In the data rows, the value 128 means zero.
Here are some points, each followed by its number:
175 57 133 185 146 90 169 172 148 100 149 129 89 142 135 0
92 89 123 142 140 140 120 101 158 147 103 149 126 131 114 1
72 177 128 42 111 176 71 44 133 142 93 159 138 110 115 2
183 176 135 168 117 148 165 129 163 133 120 114 110 132 137 3
165 152 131 162 129 152 151 124 149 136 114 125 129 127 136 4
184 147 137 169 125 117 172 147 145 112 147 115 88 150 129 5
118 82 131 125 110 103 122 125 136 119 148 117 73 162 102 6
141 117 116 169 161 135 141 141 138 133 109 147 165 100 151 7
99 100 119 111 134 96 111 152 77 123 165 125 146 123 133 8
191 167 134 180 111 148 168 119 179 135 108 98 100 149 122 9
107 65 110 173 162 102 125 194 69 126 162 118 179 105 159 10
138 110 124 152 126 101 152 157 117 118 150 113 127 134 139 11
102 136 131 115 109 132 115 135 101 140 130 111 128 142 119 12
138 86 133 96 120 77 135 144 120 90 167 122 72 161 118 13
103 145 131 125 131 146 114 126 114 148 124 125 158 116 130 14
104 121 126 139 135 135 113 127 118 146 118 130 146 127 125 15
107 81 132 136 141 126 124 131 133 134 119 133 118 137 119 16
190 168 138 169 123 139 170 133 166 132 118 107 111 142 126 17
123 78 123 188 157 113 131 174 98 135 144 120 156 124 147 18
185 195 144 59 77 131 149 75 188 96 124 141 48 163 95 19
178 180 142 131 103 154 162 91 177 124 107 119 79 151 113 20
66 147 132 22 102 139 78 77 104 119 129 150 109 126 98 21
184 201 156 108 73 137 158 101 169 115 129 103 55 175 102 22
89 47 107 173 188 114 106 165 108 136 127 156 203 79 170 23
150 154 141 106 105 115 147 129 128 107 142 116 86 148 122 24
185 163 135 166 123 135 164 139 156 131 115 114 108 137 126 25
225 135 147 185 103 103 199 150 188 94 146 96 36 182 109 26
50 125 109 151 170 184 73 100 102 182 65 161 236 75 149 27
224 127 145 162 102 94 201 151 178 82 167 94 35 168 119 28
134 81 131 97 117 83 139 149 115 94 173 118 71 151 109 29
98 149 125 101 138 172 98 88 131 148 87 151 173 102 141 30
23 108 99 132 191 157 63 156 32 175 108 169 255 37 175 31
148 111 130 129 121 106 146 142 129 113 155 115 90 147 104 32
132 75 125 120 124 89 135 169 96 103 177 115 100 147 131 33
130 137 121 101 140 133 128 114 130 120 116 155 134 112 132 34
85 99 112 167 171 130 107 181 75 144 131 130 224 79 161 35
109 106 118 157 159 142 110 128 127 148 106 138 185 102 145 36
81 175 135 68 98 134 89 96 87 135 137 115 118 138 107 37
119 111 124 134 131 122 120 134 129 126 132 128 124 132 128 38
100 103 115 166 148 121 118 181 75 145 140 110 203 88 156 39
151 90 123 186 138 97 144 182 111 120 158 109 133 129 148 40
88 166 131 81 115 141 97 92 106 135 121 123 135 126 122 41
171 137 141 120 103 114 158 130 143 101 145 107 70 160 114 42
95 62 122 139 147 116 114 131 138 125 134 143 129 128 124 43
76 133 121 99 152 145 83 134 89 146 120 146 203 78 144 44
142 181 139 73 85 146 136 60 165 119 106 134 53 160 91 45
140 175 157 60 62 117 136 76 156 100 155 96 0 209 65 46
170 197 144 105 83 150 148 67 181 132 116 110 55 172 91 47
145 111 124 151 134 108 155 160 130 119 147 119 130 125 141 48
52 122 110 149 175 181 75 102 97 182 75 153 239 72 147 49
100 90 104 149 161 115 114 185 72 140 143 121 202 90 162 50
71 184 134 56 96 139 87 100 84 144 131 109 118 129 105 51
203 137 140 119 107 95 172 139 150 90 155 120 66 150 121 52
98 100 120 169 162 119 107 180 63 150 142 114 206 96 162 53
82 118 116 116 155 147 88 117 112 152 98 151 199 85 145 54
142 135 124 103 135 101 135 169 97 107 158 127 153 106 151 55
121 142 122 140 116 145 124 109 144 144 114 125 126 136 129 56
115 137 127 126 113 123 127 128 112 135 123 111 133 137 122 57
181 203 154 114 72 138 163 98 165 114 129 110 51 175 91 58
60 101 113 61 143 141 67 87 105 135 105 164 161 99 134 59
168 78 121 150 148 81 159 172 129 94 150 132 121 123 153 60
164 168 126 153 131 145 155 123 165 138 109 126 134 124 133 61
135 103 139 138 122 94 136 154 115 110 164 105 95 151 119 62
222 165 136 168 107 117 201 154 170 100 144 99 77 153 123 63
167 104 124 165 135 92 159 182 110 106 161 113 123 125 147 64
169 103 123 166 156 109 158 169 130 105 145 128 149 108 167 65
129 120 125 112 135 125 121 127 126 126 128 132 144 115 131 66
84 92 115 147 155 106 97 182 75 136 152 123 189 102 158 67
63 129 114 112 150 122 86 152 60 148 135 135 215 76 157 68
143 134 132 137 117 123 142 129 137 119 129 115 100 148 114 69
Which point above is nearest to each new point, looking only along the 5 directions in which the numbered points spread most? Its number follows each.
116 90 133 124 117 99 127 130 131 114 161 117 77 164 102 6
111 130 120 136 147 153 111 114 130 149 98 145 175 98 146 36
166 82 123 139 147 91 149 171 133 101 153 132 117 123 150 60
113 77 133 123 116 115 123 131 131 120 149 112 75 164 101 6
148 184 145 73 84 140 133 66 175 113 125 128 56 162 91 45
255 122 141 211 110 106 226 134 241 97 126 112 23 194 117 26
98 109 139 147 132 133 108 138 110 153 125 126 140 136 125 15
94 93 131 143 141 150 104 97 142 146 100 145 125 145 110 1
87 76 118 108 132 102 107 161 69 119 166 124 129 126 129 8
121 88 130 118 123 111 129 130 128 122 145 116 79 162 102 6
158 116 117 152 164 131 147 153 136 126 108 144 185 93 164 7
133 68 115 151 164 96 135 166 112 125 142 137 152 105 146 18
152 151 137 102 101 114 142 137 134 116 155 116 85 151 109 24
147 144 123 161 144 137 145 153 136 132 112 132 160 112 155 7
190 207 144 140 107 171 169 76 211 130 88 129 104 146 123 20
116 163 128 81 113 147 110 91 126 126 117 133 133 116 119 41
121 85 136 125 117 106 134 126 138 113 154 127 70 161 100 6
113 122 121 138 149 157 119 117 124 143 97 152 183 96 143 36
164 199 142 112 104 167 142 78 182 131 96 134 101 135 106 20
15 56 100 147 194 128 58 181 24 165 130 150 255 46 177 31
124 64 109 188 156 112 138 186 99 135 147 122 157 113 149 18
145 116 117 152 163 127 140 154 126 120 118 150 178 84 162 7
163 142 143 187 112 145 152 121 177 139 107 105 86 155 110 9
115 115 125 110 127 90 129 157 100 115 158 111 129 122 135 8
90 99 124 102 138 98 110 158 76 124 181 118 141 123 130 8
200 100 144 141 97 83 185 166 158 87 188 93 17 193 101 28
59 164 131 49 111 154 70 58 112 157 103 145 141 123 108 2
189 213 135 108 103 158 160 86 181 115 110 128 90 150 115 20
128 148 141 103 107 114 129 123 111 128 150 102 93 157 106 24
99 144 125 117 115 132 117 133 95 134 144 113 129 132 121 12
139 124 125 116 120 102 137 145 130 115 144 116 92 145 119 32
126 80 132 127 110 110 130 128 137 129 151 118 71 162 103 6
149 131 130 154 139 120 145 153 127 120 133 126 137 120 145 48
133 133 124 101 130 115 127 145 114 109 139 128 128 116 138 66
161 166 131 93 103 115 138 108 147 106 138 121 82 147 110 24
93 146 124 91 112 150 102 89 125 148 110 134 121 131 111 41
206 149 140 126 112 102 172 145 159 83 148 118 61 148 122 52
105 74 115 165 155 119 124 165 103 142 133 131 174 108 145 18
94 82 123 139 143 143 107 113 149 146 108 143 139 142 126 1
160 193 134 136 113 168 143 86 178 146 89 129 109 144 111 20
103 121 134 88 117 103 111 141 75 121 166 116 121 135 128 8
142 174 139 68 92 142 131 70 172 107 123 132 52 161 90 45
149 156 139 101 108 108 142 134 123 110 146 122 105 136 129 24
152 184 142 75 88 143 135 68 180 123 112 128 56 159 99 45
94 106 121 101 134 92 110 158 76 119 165 125 149 115 130 8
126 100 128 146 126 98 135 169 105 116 150 118 130 128 141 11
148 126 121 143 137 109 153 149 137 114 137 128 125 130 134 48
141 161 131 99 99 121 129 139 124 107 150 113 94 145 119 24
114 171 131 177 123 175 121 95 145 167 82 118 161 128 123 56
122 89 127 124 113 102 120 132 131 111 150 111 78 161 106 6
88 93 124 134 135 146 105 104 138 144 106 150 127 141 113 1
173 136 138 194 116 159 164 113 186 146 89 107 96 158 119 9
124 71 120 190 164 104 131 181 94 136 154 121 159 114 146 18
214 131 143 184 106 108 200 140 205 105 141 95 35 190 117 26
193 193 147 62 86 133 156 66 186 94 121 134 45 151 96 19
176 189 141 45 91 132 145 73 180 96 136 149 58 150 106 19
82 151 127 49 123 151 85 68 127 132 102 166 137 108 119 2
132 148 140 96 96 136 125 83 169 126 117 129 60 158 97 45
148 120 124 169 154 140 143 132 141 136 108 146 169 100 150 7
122 91 127 136 113 105 132 122 132 120 155 117 74 163 113 6
70 163 124 107 132 171 83 86 111 167 89 147 193 99 129 30
82 80 123 103 131 93 107 168 72 120 173 127 142 119 135 8
109 105 103 175 176 151 112 164 102 151 105 142 231 71 176 35
113 81 133 126 107 103 130 127 124 120 151 123 71 168 102 6
